In the rows, 128 means zero.
Families of rows that turns and mirrors carry onto each other, the same ones carrying the whole set onto itself: the rest of each named row's family, in list order:
5 families of 3 rows:
z710: [132 123 138 195 101 137  81 105 152 137 141 132 138 103 133 137 152 170
 135  99 100 104 128 155 121 123 126 122 125 137 123 135]
z430: [152 151 108 148 152  96 131 138 136 122 137 147 148  95 129 144 142 144
 136 104 117 124 109 143  93 126 104 133 127 139 104 160]
z354: [159 135 126 140 138  95 122 134 147 121 138 148 164  94 127 146 148 153
 135 106 122 114 108 140 109 120 100 137 121 140  92 155]
z209: [124 144 116 204 118 138  92 110 136 139 138 131 118 104 136 136 141 157
 137  96  93 117 128 158 102 129 129 115 135 136 139 139]
z595: [147 143 118 144 144  86 129 136 133 132 131 145 158 101 137 151 132 145
 136 113 120 126 104 130 113 113  94 127 132 135  98 144]
z152: [135 125 125 157 135 169 127 149 144 124 140 121 125 109 101 161 173 153
 132 108 126 126 111 163 139 136 120 136 129  95 101 116]
z737: [127 135 113 162 144 165 133 152 132 130 136 119 115 113 106 162 163 144
 132 109 121 137 109 160 133 136 119 130 137  92 109 114]
z399: [128 145 116 155 143 148 122 132 149 172 153 138  81  79  96 139 148 144
 143 104 127 125 122 157 109 121 111 145 113 121 114 121]
z291: [117 132 130 199 106 126  88 106 134 151 131 128 132 112 147 143 131 160
 137 107  98 119 122 141 128 113 118 110 140 131 131 120]
z86: [127 125 126 157 134 160 128 149 135 134 134 118 126 115 109 165 161 149
 133 115 126 134 106 152 149 128 113 129 137  91 100 104]
z664: [132 142 130 167 137 101 115 125 131 152 128 134 149 105 145 152 113 134
 164 134  98 120 123 146 119 103 115 113 153 123 116 108]
z647: [147 154 116 173 152 124 117 129 144 129 143 140 134  90 125 140 139 134
 163 116  91 108 135 176  78 129 135 128 139 132 125 143]
z775: [135 125 136 147 126 145 111 125 162 173 155 139 100  78  96 141 154 156
 143 108 134 114 122 151 131 113 105 149 106 122  99 112]
z576: [157 119 152 159 121 119  99 117 164 132 144 141 168  91 126 145 148 154
 162 124 104  91 133 164 119 112 125 135 129 132  99 127]
z600: [120 136 125 150 134 135 120 128 144 185 145 135  91  87 108 145 134 145
 145 114 131 131 115 139 134 106  99 137 120 116 109 101]

Which other rows belong to the same family as z647? z664, z576
Which other rows belong to the same family as z737? z152, z86
Which other rows belong to the same family as z600? z399, z775

